What is the hidden score of each row? Scores go from 0 to 30, and 15 is about the middle. The score is a weighted sum of the row's numbers plus the product of two more (or one squared), each taken from its middle value.
Array([ 3.519,  3.207,  0.800, -2.075, -3.051,  0.577, -1.853,  2.073,  1.867, -0.561,  0.037, -1.997, -2.380,  2.660,
        3.157, -2.225]) >> 24
Array([ 2.820,  1.902,  0.867, -0.932, -2.599,  0.081, -1.509,  0.997,  1.689, -0.371,  0.212, -1.632, -0.635,  2.160,
        2.286, -1.153]) >> 23
Array([ 0.425, -0.229,  0.107, -0.294,  0.477, -0.944, -0.922, -0.679,  0.766,  0.066, -0.681, -0.566, -0.388, -0.585,
        0.591,  0.351]) >> 13
Array([-0.732,  0.386, -0.221,  0.230, -0.118,  1.161,  1.195,  0.902, -1.252, -0.407,  0.429,  0.553,  0.172,  0.342,
       -1.082, -0.567]) >> 18
Array([ 0.378, -0.631,  0.237,  0.058,  0.596, -0.963, -0.802, -0.751,  0.847,  0.407, -0.428, -0.343, -0.487, -0.679,
        0.558,  0.679]) >> 13
Array([-0.748,  0.314, -0.624,  0.136, -0.106,  1.256,  1.197,  1.051, -1.244, -0.244,  0.746,  0.596,  0.290,  0.376,
       -0.897, -1.034]) >> 14
Array([ 0.340, -0.345, -0.118, -0.293,  0.596, -0.982, -0.848, -0.841,  0.853,  0.484, -0.462, -0.580, -0.259, -0.667,
        0.602,  0.704]) >> 13
Array([ 0.336, -0.338,  0.004, -0.165,  0.677, -0.924, -0.973, -0.710,  0.801,  0.392, -0.562, -0.415, -0.643, -0.833,
        0.571,  0.428]) >> 12
Array([ 0.468, -0.408, -0.383, -0.303,  0.680, -0.824, -0.930, -0.814,  0.736,  0.342, -0.591, -0.377, -0.461, -0.758,
        0.554,  0.768]) >> 17
Array([-0.811,  0.048, -0.558, -0.011,  0.009,  1.121,  1.188,  0.985, -1.184, -0.347,  0.611,  0.726,  0.154,  0.379,
       -0.939, -0.727]) >> 16
Array([ 0.343, -0.327, -0.008, -0.277,  0.596, -0.980, -0.840, -0.662,  0.892,  0.327, -0.506, -0.506, -0.560, -0.778,
        0.555,  0.567]) >> 13
Array([-0.799,  0.344, -0.614,  0.017, -0.135,  1.042,  1.195,  0.952, -1.120, -0.370,  0.558,  0.683,  0.162,  0.548,
       -1.024, -0.775]) >> 17
Array([ 0.317, -0.378,  0.123, -0.128,  0.641, -0.988, -0.977, -0.754,  0.748,  0.421, -0.793, -0.585, -0.559, -0.620,
        0.600,  0.360]) >> 12
Array([ 0.313, -0.381,  0.002, -0.212,  0.638, -1.064, -0.861, -0.749,  0.702,  0.291, -0.495, -0.452, -0.450, -0.724,
        0.563,  0.503]) >> 12
Array([-0.992,  0.118, -0.391,  0.299, -0.119,  0.896,  1.119,  0.954, -1.247, -0.658,  0.420,  0.533,  0.149,  0.460,
       -1.082, -0.589]) >> 19
Array([ 0.470, -0.311,  0.133, -0.277,  0.753, -0.743, -0.914, -0.697,  0.744,  0.196, -0.858, -0.512, -0.536, -0.626,
        0.481,  0.505]) >> 15
Array([ 0.493, -0.193,  0.034, -0.238,  0.690, -1.022, -0.898, -0.635,  0.859,  0.296, -0.517, -0.404, -0.501, -0.714,
        0.547,  0.509]) >> 14
Array([-0.835,  0.054, -0.406,  0.259, -0.318,  1.040,  1.241,  0.802, -1.167, -0.333,  0.477,  0.447,  0.038,  0.524,
       -0.927, -0.746]) >> 14
Array([ 0.522, -0.610, -0.091, -0.040,  0.550, -0.743, -0.860, -0.683,  0.743,  0.532, -0.540, -0.400, -0.466, -0.696,
        0.585,  0.376]) >> 11
Array([ 1.253,  1.915,  0.512, -0.053, -3.100,  1.886,  0.801,  2.201, -0.481, -0.934,  1.196, -0.055,  1.005,  3.107,
        0.383, -1.720]) >> 24
Array([ 0.276, -0.328, -0.080, -0.464,  0.727, -0.908, -1.016, -0.697,  0.821,  0.200, -0.322, -0.324, -0.466, -0.678,
        0.539,  0.656]) >> 14
Array([-0.191, -0.125,  0.300, -0.122,  0.027,  0.112, -0.275,  0.057,  0.314,  0.791, -0.471, -1.280, -1.540, -0.536,
        0.362,  1.427]) >> 22
Array([ 0.387, -0.195, -0.184, -0.256,  0.464, -0.994, -0.954, -0.830,  0.893,  0.394, -0.404, -0.425, -0.441, -0.546,
        0.530,  0.763]) >> 15
Array([ 0.295, -0.235,  0.082, -0.269,  0.478, -0.973, -0.915, -0.806,  0.703,  0.422, -0.550, -0.098, -0.408, -0.629,
        0.731,  0.569]) >> 13
Array([ 0.607, -0.211,  0.204, -0.155,  0.612, -0.838, -0.859, -0.730,  0.899,  0.210, -0.636, -0.288, -0.166, -0.784,
        0.650,  0.153]) >> 13
Array([ 0.278, -0.083, -0.218, -0.390,  0.551, -0.722, -0.976, -0.757,  0.741,  0.355, -0.814, -0.603, -0.547, -0.468,
        0.594,  0.453]) >> 15
Array([ 3.662,  2.957,  0.770, -1.917, -2.907,  0.549, -1.803,  1.995,  1.881, -0.608,  0.493, -1.851, -1.842,  2.817,
        3.089, -2.023]) >> 23
Array([-0.183, -1.197,  0.276,  0.280,  0.964, -1.175, -0.567, -1.520,  0.652,  0.524, -0.704, -0.066,  0.663, -1.282,
        0.185,  1.465]) >> 16
Array([ 0.349, -0.372,  0.059, -0.172,  0.541, -1.053, -1.000, -0.776,  0.859,  0.278, -0.607, -0.221, -0.432, -0.734,
        0.628,  0.635]) >> 14
Array([-0.845,  0.092, -0.461,  0.057,  0.006,  1.130,  1.101,  0.804, -1.300, -0.323,  0.390,  0.403, -0.061,  0.040,
       -1.097, -0.683]) >> 12
Array([ 0.554, -0.203,  0.348, -0.140,  0.553, -0.696, -0.865, -0.689,  0.751,  0.267, -0.360, -0.352, -0.590, -0.911,
        0.657,  0.493]) >> 12
Array([-0.856,  0.177, -0.373,  0.185, -0.090,  1.001,  1.166,  0.756, -1.191, -0.460,  0.430,  0.512,  0.172,  0.357,
       -1.112, -0.644]) >> 16
Array([ 0.297, -0.231,  0.094, -0.377,  0.581, -0.944, -0.880, -0.733,  0.764,  0.337, -0.355, -0.346, -0.608, -0.918,
        0.490,  0.443]) >> 11
Array([ 0.310, -0.242, -0.106, -0.179,  0.550, -1.023, -0.957, -0.766,  0.827,  0.356, -0.552, -0.524, -0.272, -0.795,
        0.433,  0.581]) >> 14
Array([ 0.474, -0.163,  0.196, -0.131,  0.491, -0.905, -0.807, -0.759,  0.868,  0.178, -0.623, -0.452, -0.575, -0.542,
        0.676,  0.447]) >> 15
Array([-0.932,  0.158, -0.838,  0.216, -0.147,  1.074,  1.292,  0.702, -1.253, -0.243,  0.551,  0.883,  0.068,  0.412,
       -1.127, -0.771]) >> 17
Array([-0.700, -1.845,  0.313,  0.842,  0.942, -1.475, -0.397, -1.990,  0.578,  0.566, -0.838,  0.157,  1.399, -1.424,
       -0.510,  1.857]) >> 14
Array([ 0.362, -0.352,  0.175, -0.104,  0.740, -0.925, -0.880, -0.694,  0.852,  0.400, -0.509, -0.157, -0.613, -0.926,
        0.706,  0.281]) >> 11
Array([ 0.302, -0.120, -0.137, -0.460,  0.723, -1.045, -0.883, -0.710,  0.817,  0.293, -0.708, -0.558, -0.514, -0.689,
        0.469,  0.357]) >> 13
Array([-0.880,  0.103, -0.491,  0.068, -0.093,  1.083,  1.179,  0.801, -1.299, -0.501,  0.564,  0.624,  0.127,  0.284,
       -1.002, -0.467]) >> 16
Array([-1.295, -0.329, -0.318,  0.673,  0.121,  1.042,  1.447,  0.315, -1.407, -0.360,  0.299,  0.916,  1.090, -0.040,
       -1.549, -0.164]) >> 19
Array([ 0.397, -0.385,  0.134, -0.117,  0.567, -1.010, -0.876, -0.792,  0.830,  0.246, -0.579, -0.705, -0.404, -0.497,
        0.560,  0.398]) >> 13
Array([ 0.428, -0.311, -0.113, -0.274,  0.600, -1.067, -1.024, -0.822,  0.777,  0.032, -0.707, -0.428, -0.487, -0.617,
        0.653,  0.497]) >> 14
Array([ 0.465, -0.106,  0.140, -0.035,  0.581, -1.005, -0.881, -0.765,  0.932,  0.454, -0.354, -0.342, -0.660, -0.672,
        0.767,  0.584]) >> 15
Array([ 1.014,  1.667,  0.890,  0.136, -3.094,  1.770,  0.834,  2.126, -0.543, -0.881,  1.316, -0.035,  1.204,  2.901,
        0.322, -1.635]) >> 27
Array([ 0.365, -0.392,  0.425, -0.204,  0.626, -1.026, -0.926, -0.635,  0.830,  0.121, -0.625, -0.554, -0.492, -0.680,
        0.591,  0.488]) >> 16
Array([ 2.219,  1.060,  1.087, -0.161, -2.364, -0.149, -1.117,  0.306,  1.493, -0.081,  0.053, -1.097,  0.584,  1.760,
        1.701, -0.019]) >> 24
Array([ 0.284, -0.339,  0.157, -0.189,  0.457, -1.135, -0.819, -0.817,  0.804,  0.188, -0.487, -0.289, -0.550, -0.830,
        0.766,  0.509]) >> 12
Array([ 0.430, -0.495, -0.052, -0.423,  0.816, -0.872, -0.964, -0.678,  0.831,  0.059, -0.481, -0.347, -0.241, -0.670,
        0.587,  0.634]) >> 15
Array([ 3.264,  2.723,  0.960, -1.516, -2.807,  0.327, -1.717,  1.563,  1.696, -0.649,  0.461, -1.713, -1.426,  2.571,
        2.832, -1.694]) >> 27
Array([-0.345, -1.563,  0.137,  0.632,  1.003, -1.472, -0.491, -1.743,  0.495,  0.724, -0.877,  0.127,  1.269, -1.080,
       -0.105,  1.587]) >> 17
Array([-0.914,  0.173, -0.228,  0.213, -0.144,  1.150,  1.218,  0.926, -1.350, -0.368,  0.819,  0.707,  0.228,  0.373,
       -0.955, -0.636]) >> 15
Array([ 0.316, -0.417,  0.091, -0.249,  0.559, -0.754, -0.878, -0.834,  0.839,  0.120, -0.517, -0.402, -0.495, -0.629,
        0.632,  0.275]) >> 12
Array([-0.955,  0.154, -0.184,  0.518, -0.026,  1.176,  1.079,  0.742, -1.143, -0.217,  0.484,  0.515,  0.089,  0.194,
       -0.976, -0.640]) >> 16
Array([-0.801,  0.319, -0.344,  0.223, -0.147,  1.084,  1.214,  0.852, -1.140, -0.165,  0.745,  0.640,  0.409,  0.206,
       -0.941, -0.532]) >> 16
Array([-0.949,  0.158, -0.377,  0.128,  0.053,  1.222,  1.226,  0.747, -1.152, -0.271,  0.468,  0.572,  0.035,  0.150,
       -1.013, -0.651]) >> 15
Array([-0.750,  0.076, -0.320,  0.373, -0.227,  1.173,  1.159,  0.864, -1.237, -0.299,  0.565,  0.605,  0.162,  0.399,
       -1.016, -0.778]) >> 14
Array([ 3.920,  3.587,  0.751, -1.993, -3.118,  0.451, -1.937,  2.386,  1.819, -0.427,  0.575, -2.301, -2.858,  3.118,
        3.507, -2.574]) >> 28
Array([-0.695,  0.144, -0.165,  0.230, -0.188,  1.145,  1.288,  0.833, -1.121, -0.323,  0.723,  0.604,  0.043,  0.536,
       -1.006, -0.496]) >> 16
Array([ 0.339, -0.310, -0.012, -0.060,  0.589, -0.942, -0.790, -0.781,  0.774,  0.447, -0.314, -0.414, -0.515, -0.718,
        0.633,  0.620]) >> 13
Array([ 0.465, -0.450,  0.083, -0.230,  0.499, -0.865, -0.887, -0.756,  0.664,  0.217, -0.717, -0.335, -0.509, -0.711,
        0.657,  0.683]) >> 14
Array([ 0.360, -0.393,  0.108, -0.211,  0.543, -0.973, -0.824, -0.842,  0.702,  0.281, -0.572, -0.371, -0.396, -0.701,
        0.774,  0.439]) >> 12
Array([ 0.250, -0.187,  0.129, -0.397,  0.603, -0.959, -0.868, -0.790,  0.819,  0.278, -0.745, -0.406, -0.804, -0.622,
        0.585,  0.550]) >> 14
Array([-0.841,  0.405, -0.138,  0.341,  0.025,  1.101,  1.218,  0.902, -1.428, -0.376,  0.140,  0.668,  0.262,  0.322,
       -0.981, -0.607]) >> 19
Array([-1.828, -1.411, -0.258,  1.553,  0.258,  0.989,  1.753, -0.514, -1.456, -0.230,  0.645,  1.414,  2.175, -0.419,
       -2.170,  0.797]) >> 22
Array([ 2.073,  1.033,  1.376, -0.416, -2.425, -0.271, -1.112,  0.259,  1.455,  0.109,  0.065, -1.140,  0.743,  1.532,
        1.705, -0.133]) >> 21
Array([-0.731,  0.191, -0.402,  0.236, -0.094,  1.181,  1.185,  0.885, -1.267, -0.558,  0.361,  0.544,  0.074,  0.415,
       -0.927, -0.724]) >> 18
Array([-0.906,  0.280, -0.198,  0.551, -0.223,  1.206,  1.234,  0.804, -1.084, -0.123,  0.532,  0.339, -0.080,  0.411,
       -0.961, -0.790]) >> 16
Array([ 0.484, -0.294,  0.284, -0.237,  0.678, -1.019, -0.948, -0.851,  0.730,  0.197, -0.420, -0.683, -0.599, -0.753,
        0.480,  0.579]) >> 14
Array([-0.790,  0.142, -0.244, -0.143, -0.246,  1.097,  1.246,  0.775, -1.198, -0.392,  0.600,  0.280,  0.450,  0.522,
       -1.050, -0.710]) >> 12
Array([-0.841,  0.350, -0.365,  0.051, -0.087,  1.128,  1.267,  0.876, -1.219, -0.135,  0.600,  0.600,  0.171,  0.375,
       -0.893, -0.931]) >> 13
Array([-0.765,  0.106, -0.246,  0.391, -0.283,  0.958,  1.151,  0.828, -1.215, -0.551,  0.398,  0.387,  0.294,  0.451,
       -0.884, -0.607]) >> 17
Array([-0.911,  0.297, -0.494,  0.410, -0.141,  1.108,  1.258,  0.891, -1.336, -0.393,  0.452,  0.572,  0.312,  0.486,
       -0.919, -0.631]) >> 20
Array([ 0.402, -0.179,  0.241, -0.343,  0.579, -0.908, -0.916, -0.793,  0.865,  0.324, -0.651, -0.471, -0.671, -0.698,
        0.519,  0.308]) >> 12
Array([ 0.350, -0.347,  0.000, -0.333,  0.591, -0.955, -0.861, -0.738,  0.900,  0.575, -0.229, -0.610, -0.300, -0.950,
        0.434,  0.420]) >> 9
Array([ 0.366, -0.292, -0.004, -0.323,  0.655, -1.081, -1.001, -0.786,  0.911,  0.063, -0.582, -0.830, -0.444, -0.573,
        0.668,  0.362]) >> 14
Array([ 0.379, -0.328,  0.113, -0.198,  0.541, -0.795, -0.785, -0.740,  0.757,  0.302, -0.407, -0.241, -0.464, -0.667,
        0.508,  0.455]) >> 12
Array([ 0.417, -0.491,  0.147, -0.141,  0.615, -0.819, -0.800, -0.611,  0.694,  0.483, -0.567, -0.178, -0.584, -0.766,
        0.716,  0.386]) >> 11
Array([ 0.369, -0.523,  0.053, -0.432,  0.610, -0.926, -0.871, -0.660,  0.739,  0.196, -0.644, -0.381, -0.598, -0.769,
        0.601,  0.467]) >> 11
Array([ 0.557, -0.306,  0.089, -0.230,  0.536, -0.897, -0.898, -0.783,  0.795,  0.637, -0.511, -0.340, -0.604, -0.529,
        0.484,  0.524]) >> 11
Array([-0.817,  0.223, -0.543, -0.046, -0.084,  1.117,  1.094,  0.855, -1.308, -0.497,  0.409,  0.556, -0.042,  0.446,
       -1.138, -0.597]) >> 16
Array([-0.796,  0.339, -0.422,  0.210, -0.149,  1.195,  1.113,  1.025, -1.182, -0.052,  0.673,  0.739,  0.187,  0.364,
       -0.874, -0.745]) >> 15
Array([-0.784,  0.102, -0.570,  0.227, -0.049,  1.269,  1.236,  0.824, -1.136, -0.324,  0.729,  0.618,  0.308,  0.530,
       -1.075, -0.579]) >> 18
Array([ 0.550, -0.421, -0.053, -0.124,  0.542, -0.917, -0.818, -0.674,  0.906,  0.586, -0.485, -0.040, -0.598, -0.802,
        0.750,  0.382]) >> 12
Array([-0.877, -0.063, -0.555,  0.403,  0.129,  1.193,  1.082,  0.799, -1.212, -0.274,  0.463,  0.627,  0.086,  0.395,
       -1.061, -0.550]) >> 18
Array([ 0.468, -0.471,  0.329, -0.160,  0.581, -1.100, -0.824, -0.714,  0.850,  0.318, -0.567, -0.296, -0.532, -0.805,
        0.632,  0.602]) >> 12
Array([-0.959,  0.260, -0.429,  0.278, -0.167,  0.961,  1.200,  0.814, -1.149, -0.343,  0.462,  0.576,  0.146,  0.284,
       -1.171, -0.343]) >> 19
Array([ 0.291, -0.099, -0.094, -0.239,  0.394, -1.086, -0.874, -0.758,  0.786,  0.386, -0.445, -0.224, -0.269, -0.704,
        0.744,  0.251]) >> 11
Array([-0.862,  0.094, -0.290,  0.537, -0.208,  1.080,  1.272,  0.865, -1.221, -0.315,  0.486,  0.543, -0.045,  0.403,
       -1.022, -0.596]) >> 17
Array([-0.824,  0.198, -0.249,  0.099, -0.218,  1.183,  1.279,  0.837, -1.174, -0.441,  0.590,  0.690, -0.190,  0.339,
       -1.148, -0.539]) >> 15
Array([ 0.364, -0.509,  0.147, -0.242,  0.712, -0.952, -0.925, -0.696,  0.713,  0.257, -0.365, -0.443, -0.390, -0.416,
        0.523,  0.337]) >> 12
Array([-0.814,  0.007, -0.372,  0.182, -0.034,  0.890,  1.247,  0.846, -1.138, -0.422,  0.526,  0.886,  0.192,  0.431,
       -1.055, -0.530]) >> 17
Array([ 0.322, -0.273, -0.014, -0.430,  0.664, -0.866, -0.867, -0.867,  0.792,  0.193, -0.743, -0.398, -0.537, -0.727,
        0.711,  0.438]) >> 14
Array([ 0.487, -0.240, -0.060, -0.423,  0.626, -0.859, -0.860, -0.697,  0.791,  0.319, -0.562, -0.410, -0.344, -0.699,
        0.613,  0.407]) >> 12
Array([-0.795,  0.099, -0.500,  0.074, -0.037,  1.017,  1.169,  0.786, -1.198, -0.489,  0.549,  0.515,  0.393,  0.411,
       -1.098, -0.684]) >> 15
Array([-0.866,  0.054, -0.635,  0.094, -0.143,  1.199,  1.271,  0.789, -1.270, -0.257,  0.712,  0.556,  0.249,  0.401,
       -1.028, -0.715]) >> 14
Array([ 0.535,  1.180,  0.832,  0.592, -3.063,  1.792,  1.080,  1.352, -0.669, -0.512,  1.213,  0.074,  2.070,  2.982,
       -0.063, -0.648]) >> 26
Array([-0.892,  0.313, -0.483,  0.028,  0.094,  1.268,  1.094,  0.978, -1.350, -0.494,  0.332,  0.398,  0.125,  0.563,
       -0.968, -0.807]) >> 18
